In the rows, 128 means zero.
Where one turn sends some rows of the set: a few examples, then the rows asked:
gavob: [167 129 156 138 137  79 151 132 145 130 122 104 153 104 141 135 121 137
 143 115 147 122 102 124 114 124 153 157]
Vor: [107 116 109 135 159 128 124 146 105 130 139 106 119 124 100 138 126 130
 136 152 115  78 145 157 124 115 125 145]
guvap: [113 111 111 133 141 129 119 136 117 131 152  93 127 127  99 127 130 141
 109 155 123  73 145 143 141 112 119 128]
Rus: [108 124 162  96 123 129 127 110 162 118 151 181 149 114 134 141 127 130
 153 144 122  94 137 104 101 135 143 107]
Guv: [109 174 135 140  99 149 141 103 122 144 163 144 136 140 148 124 123 115
 126 168 124 142 140 152 162 134 145 111]
vunog: [170 119 151 140 160  86 153 131 144 130 123 111 151 107 151 147 116 116
 136 128 152 119 124 128 117 135 149 159]
gake: [112 165 136 146  96 160 134 100 138 144 167 147 146 122 149 131 130 121
 115 172 111 128 135 154 141 127 137 109]
tifo: [120  97 144 154 122 130 153 103 107 162 138 141 131 144 109 110 128 152
 120 100 109 150 117 103 115 161 144 125]
nafu: [137 106 141  92  96 120  98 122 142 113 100 152 104 136 127 125 127 156
 122  94 113 128 164 143 128 121 107 118]
Rone: [120 173 135 143 127 107 123 109 133  84 114 145 152 132 120 142 124  88
 163 119 127 137 150 102 130 133  98 113]
pedis: [143 110 124 105  98 121  96 123 142 111  92 152 119 138 125 122 133 152
 126 100 110 113 155 141 135 119  91 106]
siv: [157 132 154 132 139  92 164 132 133 130 120  95 149 113 150 137 116 122
 129 132 159 113 112 129 105 123 168 149]
kefa: [100 165 135 151 106 153 151 107 132 144 160 147 135 113 146 128 125 124
 116 175 112 134 131 160 141 127 136 118]
zagi: [126 111 104 126 143 111 122 155 110 134 155 101 117 134 109 123 129 133
 137 155 116  81 149 156 137 116 115 137]
Dusi: [123 171 140 131 117 114 136 108 121  88  97 146 165 122 129 147 133  83
 170 122 128 133 150 116 124 117 111 119]
mosiz: [122 100 151 156 119 136 138  92 113 165 140 144 140 147 106 117 130 145
 116 104 130 159 130  99 116 156 145 135]
sapev: [134 152 138 147 110 115 123 106 110  77 108 139 156 126 135 144 132  99
 172 116 131 150 147 109 129 122  98 118]
Rud: [139 156 127 118 177 113 125 137 119 106 151 132 135 164 113 135 128 140
 155 121 158 143 139 164 114 130 153 140]
kuv: [171 128 159 142 136  83 152 126 146 133 121  95 140 109 145 136 121 122
 139 126 150 120 110 130 103 121 158 148]
Feb: [136 118 125 103  97 126 105 115 139 104 101 152 104 141 127 125 116 162
 122  87 115 121 159 144 131 124 101 111]
rupov: [110 167 137 143 107 163 126 109 131 152 160 152 130 131 141 142 131 113
 118 171 121 132 137 156 147 127 132  96]
Rudol: [142  98 134  85 100 109 100 124 149 115  99 152 112 145 120 122 115 152
 124  98 122 141 151 138 133 128 102 125]
Nito: [111 145 129 106 123 116 140 137 139 158  92 158 157 150 126 115 114 104
 153 161 146 113 116 125 139 160 120 102]
Kide: [113 171 130 142 116 172 124 104 138 141 161 153 133 121 149 136 129 119
 120 162 109 134 133 151 146 132 139 102]
Vom: [121 113  97 132 143 115 128 141 115 123 153  95 124 116 101 140 125 138
 144 148 122  88 142 162 144 111 109 136]
riku: [126 169 141 127 124 110 123 133 127  78 113 146 144 127 129 152 142  92
 161 118 111 137 149 104 123 106 108 128]
tok: [108 161 136 158 106 162 143 105 126 144 167 132 131 131 142 123 136 129
 121 169 117 136 137 168 137 128 144 113]
gugel: [127 115 105  95 129 139 129 102  96 144 125 136 131 100 131 153  88 109
 101 110 136 132 158  99 129 146 144 131]
gid: [174 134 157 141 143  92 148 121 139 131 113  98 153 103 159 141 131 120
 138 128 154 115 127 129 105 123 156 145]
fur: [127 120 186 104 118 127 133 112 136 158 145 117  86 110 113 143  85 132
 149 127 140 133 155 110 127 125 125 117]
Bote: [143 154 127 105 176 119 112 132 121 124 163 135 125 164 122 137 124 131
 155 124 157 147 139 157 122 134 144 151]
mura: [120 158 139 149 100 151 131 101 135 154 168 157 137 130 154 131 136 115
 119 166 111 144 139 153 149 129 140 108]
beri: [144  96 127  90  88 116 104 124 139 120  95 144 113 142 125 117 124 154
 127 103 118 124 169 153 127 121 116 120]
gitap: [138 104 113  88 104 136 100 121 133 125  85 156 115 139 125 111 127 156
 128  96 124 125 153 137 124 120 114 122]
setuf: [161 123 159 125 147  94 159 123 137 134 130  92 153 107 149 140 129 122
 140 132 156 121 116 130 100 132 162 148]
Runup: [128  94 154 157 119 129 152 108 104 155 144 145 151 143  97  99 145 142
 117 108 136 152 119 114 122 140 145 135]
nivid: [113  97 164 157 116 135 151  96 127 151 131 129 146 153 106 109 117 131
 135 108 122 165 113 110 110 150 146 130]
lodot: [166 118 160 140 128  79 159 126 136 125 121 107 153  99 144 144 126 120
 133 117 141 134 117 118 111 125 157 157]
pumi: [130 115 103 140 138 126 139 144 108 122 138 108 114 126 105 138 141 134
 137 166 104  77 155 151 140 122 115 135]
vifen: [121 104 101  97 126 129 131 110  87 138 132 132 129 103 127 157  86 121
  99 110 125 148 154 110 133 130 129 133]
zabo: [113 149 127 120 126 124 146 137 141 160  96 152 162 138 122 119 124 117
 149 159 132 119 113 111 145 165 114  89]
Puziv: [121 180 148 142 114 108 135 119 118  85 103 157 165 127 121 142 134 102
 153 121 133 144 148 114 120 119 103 123]
Pil: [147 155 142 107 125 115 109  99 121 129 150 129 128 147 116 121  88 130
 138 156 141 101 112 131  88  81 137 120]
kuri: [110 103 147 132 109 129 150 106 107 163 145 134 150 151 100 108 127 140
 123  98 127 153 116  94 120 143 139 143]
Gug: [151 101 128  84  94 112  94 124 138 112  98 151 115 142 118 121 114 146
 125 100 115 133 158 131 120 128 114 115]

rupov turns into Gug
Kide turns into Rudol
Now these:
mura turns into beri
riku turns into nivid
pedis turns into lodot
fur turns into Pil
Vom turns into Puziv
gake turns into nafu
Runup turns into pumi
Bote turns into Nito
Dusi turns into mosiz
Guv turns into gitap
kuri turns into Vor
zabo turns into vifen
Feb turns into gavob

Where one turn sends some rows of the set: a few examples, then the rows asked:
les: [125 144  83 145 127 135 122 111 141 159 103 138 134 177 108 155 154 118
 122 142  75 137 137]
nasit: [151 114 101 119 173 126 168 127 131 136 100 120 158 127 121  97  87 121
 102 149  91 119 110]
nibez: [165 120 133 141 167 116 163 129 143  95 134 134 189 135 119 115 104  99
 115 137  80 171 130]
kebe: [108 127 115 136 145 166  93 126 133 105 134 103 128  98 114 112 146 122
 130 103 112 137 136]
roni: [120 119 122 125 148 163  81 155 128 111 137 112 147  89 116 120 136 105
 130 112 113 142 131]
resap: [143 116 132 164 103 124 139 142 178 173 137  79 144 126 119 133 115 111
 140 151 119 162 122]
baf: [152 118  98 125 177 118 163 120 135 132 109 126 144 114 128  91  92 128
 109 151  92 127 108]
zes: [124 116  99 125 150 167  84 144 135 107 128 118 145 101 108 126 127 111
 144 110 109 151 154]
Kive: [165 113 106 162 154 116 148 118 101 138 105  97 194 134 121  97 123 113
 131 165  92 150 134]
dag: [122 133 110 125 126 123 128 121 144 139  91 141 141 177 120 174 140 127
 117 139  69 119 130]
par: [169 128 108 158 161 106 140 115  94 133  99  98 196 132 122 105 122 119
 137 156 100 143 127]
lebeg: [172 107 126 135 168 129 155 126 139 105 134 143 195 130 118 117 100 102
 120 136  81 168 122]
tefo: [120 153 110 142 133 122 115 118 140 144 111 131 148 170 132 163 168 125
 124 123  63 126 116]
suru: [123 144 100 124 131 116 113 103 126 153 115 135 145 175 130 164 154 125
 129 131  72 136 141]
vav: [137 121 145 156  97 111 149 155 176 149 147  94 149 125 127 148 109 114
 156 133 102 145 114]
tel: [148 113 104 121 170 126 161 124 129 124 103 131 152 114 121  91  88 123
 102 158  92 121 117]
kezof: [116 147 115 133 121 136 124 112 128 136 108 140 143 178 127 155 151 129
 100 126  70 118 130]
Ral: [169 119 131 137 164 123 160 139 142 109 134 138 198 130 118 112  96  98
 125 142  86 169 129]
Vuv: [116 145  87 135 141 137 114 110 140 148 128 141 142 172 126 166 147 127
 116 139  68 124 119]
Diz: [120 149  98 139 124 115 108 107 143 148 110 132 134 181 129 156 148 125
 121 132  66 140 113]
Dum: [171 121 104 159 154 109 144 110 102 144  98 112 196 138 118 100 123 117
 129 161  98 144 132]
lolel: [114 119 128 142 156 179  99 142 141 105 122 105 136 102 121 119 144 100
 120 112 118 154 146]
Koza: [128 129 152 151 110 120 141 146 164 155 146  83 142 128 123 136 117 110
 167 132 117 159 101]
dulus: [107 120 105 130 159 160 104 139 131  96 122 112 132  98 109 120 124  96
 111 106 110 145 147]
Zun: [120 118 112 131 143 157  84 136 145 107 110 102 124  89 128 113 128 109
 117 113 112 143 148]
Bibuk: [135 130 147 167 104 116 153 138 156 168 138  85 145 121 112 145 124 108
 151 150 106 142  92]
duv: [139 127 135 161  99 126 141 137 181 171 150  92 153 132 133 122 132 111
 152 149 107 149 104]
gal: [114 155 102 114 138 133 124 108 133 137 106 144 133 175 121 148 150 120
 127 135  62 137 113]
Dinor: [136 118 140 159  96 118 135 159 166 155 136  84 151 144 117 134 122 121
 154 141 117 145  90]
fifu: [117 121 118 129 142 173  98 142 141 102 110 110 126 101  94 133 121  99
 114 122 120 139 143]
kam: [143 123 145 155 106 121 140 145 168 150 139  85 163 125 127 142 109 100
 161 143 122 165  97]
Zolip: [123 141  87 147 127 120 129 108 128 151 100 142 140 177 132 156 145 130
 127 140  64 133 120]
Vik: [127 137 111 152 142 167  87 142 139 100 125 104 143  95 107 110 127  99
 120 101 107 158 135]
Mos: [155 112 106 123 166 123 169 123 128 138  99 125 147 114 129  96  87 120
 107 147  88 117 114]
lizud: [106 129 114 147 153 162  92 134 136  97 121 107 128  93 116 130 134 104
 123 106 101 134 144]
toso: [129 135 150 154 104 122 134 152 171 152 154  80 141 129 132 136 120 118
 138 141 106 160  95]
fubo: [172 123 104 158 151 113 137 111 101 139 104  95 198 133 126 100 117 106
 129 157  95 147 138]
bug: [166 110 127 127 161 118 158 129 137 102 136 142 188 134 117 110 101  94
 125 133  76 169 130]
ver: [147 125 136 152 103 133 133 161 167 156 139 102 152 131 111 152 113 108
 170 152 110 164 103]

bug turns into Mos
dag turns into resap
Kive turns into lebeg
Now these:
roni turns into kezof
tefo turns into toso
Bibuk turns into Vik
vav turns into Zun
dulus turns into Zolip
nibez turns into baf
Dum turns into Ral
les turns into ver
Vuv turns into Dinor
Diz turns into Koza

